A state moves one step at a time under one of 7 hidden systems, and each row is a state written as 18 numbers. Each run below is a few steps of one system.
path 1, z784 (8 x 18):
[[-12 -17  -3  -2  49  31   0  12   5   3  -6 -34   2  18   5   4   8  -6]
 [ 18   5  13  -9  14  11  36  18 -17  -8   6 -15   2 -33 -16 -11  -9 -30]
 [ 15  24  -9  -1 -18  21  18 -34  -5  20   5 -19  15  14  27  -3  -2 -14]
 [ 11 -12 -43 -20  13 -21  16  -1 -22 -16 -13  -2  -9  16  -3  29   4  -9]
 [ 14  13   7   8 -21 -15   8   2 -20 -14  -4   9  24 -24  -7  -6 -46  19]
 [-19  -9 -13  26 -16  20   6 -14  15   3 -11  10  23  44   3  10  13   7]
 [-20 -21 -10 -31  16  -9  11  11  -6   2 -15  35 -10 -24 -26  10  -9 -13]
 [ -9  17  18   9  11  19 -17 -14   7  15   2 -22  21 -14  11 -21 -41  26]]
path 2, z607, 8 rows:
[[ 12 -25 -22 -29   8 -11  21  21 -22 -16 -16  21 -13   7  -8  21  15 -29]
 [ 23  28  20   5 -27 -20 -11 -14 -14   5   8   2  18 -21  14  -3 -42  17]
 [-21 -18 -20  37   9  13   4   2  17 -15  -5 -19  10  45 -11   8  28  16]
 [ -6  -6  -4 -30 -18  -9  27   7  -9  -1 -10  52 -12 -35 -22  -3  -6 -22]
 [  1  16  10   3   7  12 -36 -25   4  26   1 -23  25   9  35  -4 -37  28]
 [-10 -36 -12  13  34  10  22  39   1 -34 -10 -15  -5  12 -34   8  29 -13]
 [ 15  32  24 -17 -44   0  20 -19  -5  19  12  30  -1 -49   3 -29 -16 -18]
 [ -8  -3 -23   7  27  17 -24 -25   9  21  -2 -39  14  57  35  24   9  11]]
path 3, z103 (8 x 18):
[[  1  16  25  16 -11 -21   6 -20   0  19  14  -2  15  -9 -12  25 -18   0]
 [-20   0 -34   9  14  -5  10 -22   6  -3  -1 -15  -5   6 -18   4   5  18]
 [ -2  -9 -22 -24  -1  14   9  14  -7 -15 -13  19 -12 -20  -2 -29  -3  -1]
 [ 12  -2  15  -3 -10  19 -16  10  -2   6  -8  10  18  15  30  -7 -12   1]
 [  2 -10  19  13  13  -8  10  11   0  -1   6 -13   9   9 -15  28   8 -14]
 [ -6  17  -3   2 -12  -7  19 -20   1   7  11   2  -4 -24 -17 -10  -7   2]
 [ -9  -5 -32  -9   8  11  -5 -17   1   4  -8  -4  -1  19  15  -2   3  10]
 [ 14 -16   2 -15  11   2   4  28 -14 -18 -10   5  -4  -7  -2  -4  -4 -10]]
path 4, z631, 8 rows:
[[-17   6   5 -26  11 -10 -14   7  -5  -1  -6  21 -12 -68 -19 -39 -52  27]
 [-19 -19  -8  30   7  41 -38  13  23 -13 -12 -14  15  44  26 -30   9  39]
 [  5 -34  26 -26  21   9  17  40  -4   3  -4  25 -15   2 -13  25  34 -61]
 [ 19  46  42  -3 -14   8  -7 -33  -3  41  20 -21  19 -29  24 -11 -41  -3]
 [ -2  -4 -44  25  27 -14  -1 -12  11 -24  13 -56 -21  37 -10  13  47  15]
 [ 26  -1   2 -37 -30 -10  30  30 -26 -29  -4  44 -26 -52 -13 -30   2 -28]
 [  4  19  -5  15 -40  10 -38 -37   5  24  -6   9  33  45  53   3 -25  37]
 [-13 -39 -14   2  45 -45  10  26  -6 -21  -6  -4 -16  16 -48  64  25 -15]]
path 5, z784:
[[-38   4 -28  -4 -24  35  23 -36  15  22 -16  32  16   3  -1 -27 -14  15]
 [-24 -29 -39 -33  47  22  -9  13  -5   0 -32   6   0   8   8  -2 -19  10]
 [  7  -6  33  10  26  24  11  35 -13 -12 -11 -17  34 -20  -9  -8 -43  -1]
 [ -5   6  13  18  -6  43  43 -15   9  18   4 -13  28  24   1   2  18 -34]
 [ -1   3 -35 -48  20  -5  33 -21 -17  16  -6   4 -15 -16  -6  15  -1 -33]
 [ 16  22 -20  -1   8  -3  -1 -13 -23 -11  -7 -32  21 -14  15 -10 -52  31]
 [  6 -20 -20  31 -14  20  31  17  -6 -31 -16  -1  27  42  -5   7  16  -2]
 [ -7  -4   5 -29 -21   0  25  -2 -11  20 -15  56   9 -17  -9  13 -17 -29]]
path 6, z103:
[[ -5   5  31  29  11 -23   9   6   2  -4  16 -18   7 -27 -36  14 -13   6]
 [-22  17 -26  13 -13  16  13 -36  21   7   9  -9  -8  -1 -10 -29  13  16]
 [ -8 -19 -27 -42  25  17  -3   7  -4   6 -16  13 -18   7  13  -4  12 -15]
 [ 35   7  29  -9   2  -3 -15  24 -21  -7   0  -6  10 -18  21 -11 -29  -4]
 [  9   6   6  40 -18  -2   9 -10   8  -6  14 -22  14  31   0  13  23   3]
 [-15  -9 -15 -19  -2 -16  26 -13   2  10   1  27 -20 -11 -28  15  17 -21]
 [ -1  11 -12 -22  -2  -5 -22 -15 -10   9 -11   8   7 -15  22 -13 -43  25]
 [  6 -22  -5  22  18   8 -10  29  -1 -31  -6 -24   6  27  -1   2  12  13]]
path 7, z437:
[[ 47 -13   2  28 -24 -19   1  33 -24 -45  -3  -7  13  41  14  26  20  -6]
 [-10  -6  23   8 -47 -16  26  -5   2  14   0  61   9   5 -24  26  10 -23]
 [-38   5  -5  -3   9 -26 -31 -37  17  35   1  14   4  -2  -8  23 -29  33]
 [-19 -26 -20  12  43   1 -16  31   5 -37 -11 -20  -9  -6 -26 -20  -2  33]
 [ 11   1  27  14 -30  44  10  22   3 -14  -3  13  13 -11  12 -54   4  -6]
 [ -1   0  13 -19   3  22 -15 -17  11  44   4   4  -1  31  35  18  21 -30]
 [  6   0   4 -25  44 -32   7   7 -12   2  12 -22 -27 -35 -25  26  -5 -20]
 [ 20  29  -6  38 -31 -10  11 -16  -1 -27  20 -27   4 -10  -8 -30   1  25]]
path 8, z607:
[[ 13  22  35  14 -48 -16  -5 -15  -9  18   3  34  33   0  10  17 -32   5]
 [-41 -18 -17  32  27   1   1 -13  20   7  -8 -15  17  38 -25  33   5  20]
 [-23  -7 -12 -24   5   0  29  11  -4 -10 -12  33 -14 -52 -38 -27 -18  -3]
 [  1  18   8  -4   0  43 -22 -16   5  24  -3 -18  21   5  47 -35 -26  15]
 [  6 -33  -2  -3  39  14  22  38  -8 -19  -9 -16   1  26 -12  28  28 -36]
 [ 26  36  27  -8 -32 -21  26 -17 -19   9  19   8   0 -51 -11  -7 -22 -19]
 [ -9   7 -37  23   7  14  -9 -37  11   8   3 -42   9  51  22   7  16  24]
 [  7 -29 -31 -29   3 -20  29  37 -27 -37 -22  38 -19 -15 -29   9   6 -19]]
path 9, z437, 8 rows:
[[ -5  -1  37  -5  19  17  -7  -3  11  42   6  -7   9  11  13  28   4 -31]
 [ -6  10   0  -1  31 -16  19 -11   4   4  18 -35 -20 -25 -29  10   8 -14]
 [ 12  22 -29   4 -19   2  13 -18  -1 -17   9 -17 -13 -14   3 -38   8  14]
 [ 21  -7 -25 -25 -15   4 -10   2 -15  -7 -13  16  -4  25  34   0   8  -5]
 [ 18  -7  19  -9   2 -27  -5  19 -20  -1  -5  15  10  -5  -2  34 -22 -12]
 [-10   4  11  38 -10 -13   7 -11  10  -3   9  -9  15  11 -22  16   1  15]
 [-31 -11 -24  -2  -4  13  11  -9  13   0  -8  20 -11   3 -17 -17  15   7]
 [ -2   0   1 -23   9  11 -19   3  -7   8 -12   9   1 -19  19 -21 -31   9]]
path 10, z640:
[[ 28  10  -4 -20 -22  10  25  -4 -27   2 -10  11  19   5  24   7 -16 -25]
 [  5   1 -13  13  -1 -10  15 -12 -13   2  -6 -10  28  33   1  43 -12   1]
 [-14  -9 -23   8  -3   1  40   3  -6 -17 -12  12  10   0 -33   5  -1  -6]
 [-17   3 -17  -7 -13  30  13 -21   1  15 -16  14  20   5  11 -18 -21   8]
 [ -6 -22 -13 -16  31  18   1  14  -9   2 -19  -3  12  25   8  18  -7  -9]
 [ 11   5  15   3   6  14  32  14 -14  -6  -6  -8  20 -20 -13  -4 -23 -16]
 [ -5  13 -11  15  -2  22  16 -29   8  16   5 -24  18  23   9  -1   7  -2]
 [ -1 -12 -30 -26  18   3  27   3 -11  -4 -10   3 -12   4  -7  13  16 -26]]
path 11, z631:
[[-18 -30 -24 -10  25  27   3  26   4 -18 -25   7  -2  12  -4 -17   8   3]
 [  8  -6  24 -18   1  33  10  16 -10  11 -16  16  21  -6  14  -7 -20 -25]
 [ -2   7   3  12  17  14   9 -19   2  19   6 -34  20  23   8  20  -2  -8]
 [  5   2 -17  -6  15  -5  35  -1 -10 -14   6 -22 -13 -20 -26  -1  11 -18]
 [ 11  18 -20 -10 -25  15  10 -17 -11  -4  -6   4   6  -8  19 -31 -15  10]
 [  3 -17 -31  -6   5  -4  -1   1 -11 -11 -15   2   7  37   9  27   4   1]
 [  5  -3  14  -3  -1 -11  21  15 -18  -6  -7  15  14 -22 -21  13 -29  -9]
 [-22  10  -8  26 -12  19   7 -23  16   9  -1  -7  20  15  -5 -12  -7  20]]
path 12, z640:
[[ 20  -2 -64   1   1  -4  17   2 -16 -47  -3 -26 -22  12  -1 -26  27  16]
 [ 31   1  -5 -18 -55  14   9   6 -20 -10 -13  50   5   6  32 -20   4 -14]
 [  2  -8  13   0  -8 -26 -22  -8  -9  20  -9  22  27  38  14  61 -20   1]
 [-24 -19  -2  24  17 -22  24  18   2 -23  -5   4  10 -14 -56  20 -12  13]
 [-32  12  -5  15 -18  42  11 -21  24  10  -1   7   7 -12  -6 -53  -5  20]
 [-12 -22 -11 -37  36  28 -20   6   8  23 -13   2 -13  25  29   4  18 -19]
 [ 32   3  26 -17  23 -11   8  28 -28  -9  -1 -15   8 -37  -4  10 -37 -19]
 [ 12  25   6  49 -21   6  11 -25   9  -4  20 -42  20  19   3  -5   9  16]]
path 13, z726:
[[ 23 -11 -16  -1  27  37 -11  40 -10 -48  -9 -42  -9 -13  20 -61   0  17]
 [ 56  13  30  -2 -31  18  20  16 -15  -6  16  -9  -3   8  33  -9  35 -52]
 [ 16  21  12 -22  -2 -47  -7 -37  -6  40  22  -2 -18  -2   6  55   6 -27]
 [-19   5 -38  13  14 -51 -10 -18   3 -18   8 -16 -21 -13 -36  11  -5  42]
 [ -5  -6 -26  27 -43  17   1   6  10 -36  -9  20   0  15   0 -46  21  31]
 [ 12 -19  19 -23 -28  14 -22  17  -5  14 -16  54   7  23  33   8   5 -20]
 [ -1  -7  41  -6  32 -31 -28  19  -5  14   2   1   4 -22 -11  35 -33   3]
 [-20   5  13  43  16  10   2   0  26 -11  21 -39  -3 -12 -31 -25  12  21]]
path 14, z726, 8 rows:
[[ -5 -13  47  20  12 -16 -22  30   8  -3   6  -1   6 -14 -18  14 -11   6]
 [-20   3  25  22   3  20  -3  -7  29  11  18 -14  -9 -11 -14 -26  23   1]
 [ -8  -3 -13 -36  14  18  -8  -5   8  14   1   7 -29 -11  15 -24  19 -14]
 [ 29   6  -6 -25  14 -13 -17  10 -22 -14   0 -14 -14 -22  19  -9 -17   5]
 [ 26   8   5  25  -9 -14  -2   5  -6 -21  16 -28  -1  12   4   4  18   4]
 [  2   4   1   3 -30 -15  11 -14   8   7  11  22 -16   9  -9  10  32 -18]
 [ -9   3 -10 -17  -6 -25 -25 -16   0  13  -3  24  -9  -9   5   7 -15  18]
 [ -7 -15  -4  14  13  -5 -24  22   2 -25  -7  -5   1   7  -6  -4  -4  26]]

Which system made each run below?
path 15, 2 rows:
[[  7 -15  12 -24 -32  15   4  18   7   3   0  54 -25  -2   8 -13  41 -39]
 [  7  20  34 -20   0 -35 -47 -23   3  39  15   7 -11 -18  21  26 -25   6]]
  z437
path 16 (2 x 18):
[[-22  -5 -24   9  18 -10   4 -10  18 -12  14 -25 -32  -8 -31 -12  32   8]
 [ 10   9 -22 -16 -32   9   0  -7  -3 -12  -4  20 -17 -15  16 -44   8   6]]
  z726
path 17:
[[ 29  -9 -14 -11  -2 -17  19  41 -33 -49 -13   8  -3 -30 -14 -15 -17   0]
 [ 14  24  21  31 -54  21  -2 -18   5   8   9   6  29  19  28 -19  -5  10]]
  z607
path 18:
[[ 17  -4  23 -14  29   9 -21  23  -2  -3   4 -24  -8 -14  14 -14  -8  -8]
 [ 23   5  18  21 -14  12   1   7   2 -10  13 -23   1  10  14 -14  23 -11]]
  z631
path 19:
[[ 24  -6  24 -13 -21  22  14  20   4  -1  13  14 -26  -4  12 -23  51 -51]
 [ 21  27  22 -29 -16 -29 -22 -34  -1  40  24   5 -22 -17  22  19  -1 -18]]
  z437
path 20:
[[-40  -8   6   1   5 -28  12  -4  25   8  14  26 -39 -41 -59  -1  25  -6]
 [-17  18 -12 -20   2   3 -45 -27  14  14   3  -3 -17 -30  22 -49 -26  46]]
  z640
path 21, 2 rows:
[[  5  21 -19 -16  11 -24  33 -26 -22   6   5 -14   2 -27 -21  19 -30  -7]
 [ -7   6 -42  18  -5   7  12  -9  -7 -28 -12 -13  13  -3  -8 -31 -19  38]]
  z631
path 22:
[[ 12  -2 -21  17 -25  18  12   7   0 -34  -4  -4  -1   9   4 -36  16  13]
 [ 10  -9   1 -29 -21  15  -3   2  -6  16 -13  40   3  11  28   2   0 -21]]
  z437
path 23 (2 x 18):
[[ -6 -27 -36 -27   9  12   8  20 -12 -20 -26  25  -4   7  -1  -6   0  -3]
 [  9   3  22  -1 -15  20   2  10 -12   4 -13  18  35  -8  15  -7 -42   2]]
  z640
path 24, 2 rows:
[[ 28  28   8  12 -19 -11  -2 -21 -10   9  15 -20  12   6  21   9 -10   1]
 [ -1 -10 -30   6   4 -21  17  -7  -3 -14   0  -5  -9  23 -18  28  27  -8]]
  z103
path 25:
[[  8  -1 -32  -6 -11  44  19  -9   3  -5  -2 -10  -9  31  23 -27  41 -18]
 [ 30   1  -2 -47  -5  -6  15   0 -29  15 -12  24   0  -3  21  26 -11 -39]]
  z640
path 26:
[[ 10  11  18 -33  14   0  -5   0 -11  21  -1   1  -2 -35  11  -5 -32 -13]
 [ 16   8  -1  23  12  -6  -4  -6   1 -10  14 -50   5  21   5  13  12   8]]
  z437
path 27:
[[ -3   8   0  26   0 -15  -8 -16  15   2  20 -24 -10  15  -9  11  25  11]
 [ -6  -7 -24 -19  -8 -17   2  -2   4  -8  -1  24 -30 -10 -12  -5  22  -1]]
  z607
path 28:
[[  8  14 -20 -15  19 -38 -20 -35 -14  23   4 -25   2  14  17  47 -24  11]
 [  7  -6  -6  27  11 -26  14  27 -13 -50   1 -19  -4 -26 -39  -8 -10  22]]
  z631
path 29 (2 x 18):
[[-31 -23   2   3  41 -32   3  22   6 -17   0  -1 -19 -41 -61   9 -12  13]
 [ -8  20   3  33 -29  41  -3 -13  21  -6   9 -13  10 -12  13 -72  -3  33]]
  z726
path 30 (2 x 18):
[[ 10  -8 -34  13 -13  13 -25   8  -1 -31 -10 -10  -1  33  27 -25  11  34]
 [  5 -29  23  -3 -13   1   5  42   2 -12  -5  40 -12   4 -11   8  30 -30]]
  z103
path 31 (2 x 18):
[[ -1  -1 -16  26  -1   7  24  -9   6 -14   8 -24   3  21 -12   5  26  -4]
 [ -3   5 -18 -21 -26   1  22 -14  -6   9  -6  34  -4  -7  -1  -5   4 -17]]
  z726
path 32, 2 rows:
[[ 10   9 -43 -20   4   5  -7  -7 -18 -23 -12 -12  -7 -25  17 -47 -33  35]
 [ 35 -16  -2   3  -8  19  -4  30 -20 -27 -16  -4  23  36  35  -1  -1  -4]]
  z437
path 33, 2 rows:
[[ -8  11  33 -24 -32  17 -14 -21  20  49   7  44 -11 -12  24 -13  12 -26]
 [-10 -14  -6 -34  60 -25 -47   4  -2  16  -4 -18 -22  -9  10  23 -23  16]]
  z726
path 34 (2 x 18):
[[  7  26 -29   6  21 -30 -20 -30 -11 -10   9 -48   0 -17   2  -2 -37  47]
 [  0 -23 -36  18 -15  21  14  27   2 -53 -13   3  -8  16 -10 -43  33  17]]
  z607
path 35:
[[-37  -8 -33 -38  24  25  25 -23  23  27  -1  12 -38 -10 -14 -15  38 -32]
 [ 33  12  -7 -63  30  -5 -26   0 -29   9  -5 -15 -17 -32  41 -10 -38  -5]]
  z607
path 36, 2 rows:
[[-23   0 -40   5  12  24  23 -14  13  -9  -1 -19  -8   3 -14 -27  19  12]
 [  9 -11 -23 -41   7  19  11  13 -19  -3 -20  20  -7  -8  18 -16  -6 -19]]
  z631
path 37, 2 rows:
[[ 43  -8 -31 -11 -39 -44  18  17 -37 -43 -10  34 -10  11  -1  22  12  -9]
 [  9  18   6  31 -54 -33 -28 -22  -4   1   1  27  32  19  16  17 -33  41]]
  z607
path 38:
[[-11 -17  -3   1  18 -25 -33  -9  25  15  18  -7 -38  33  -2  34  59  -8]
 [ 17  11  21 -11   0 -46 -19  14  -4 -17  21   0 -43 -63 -23 -21  -3  10]]
  z784
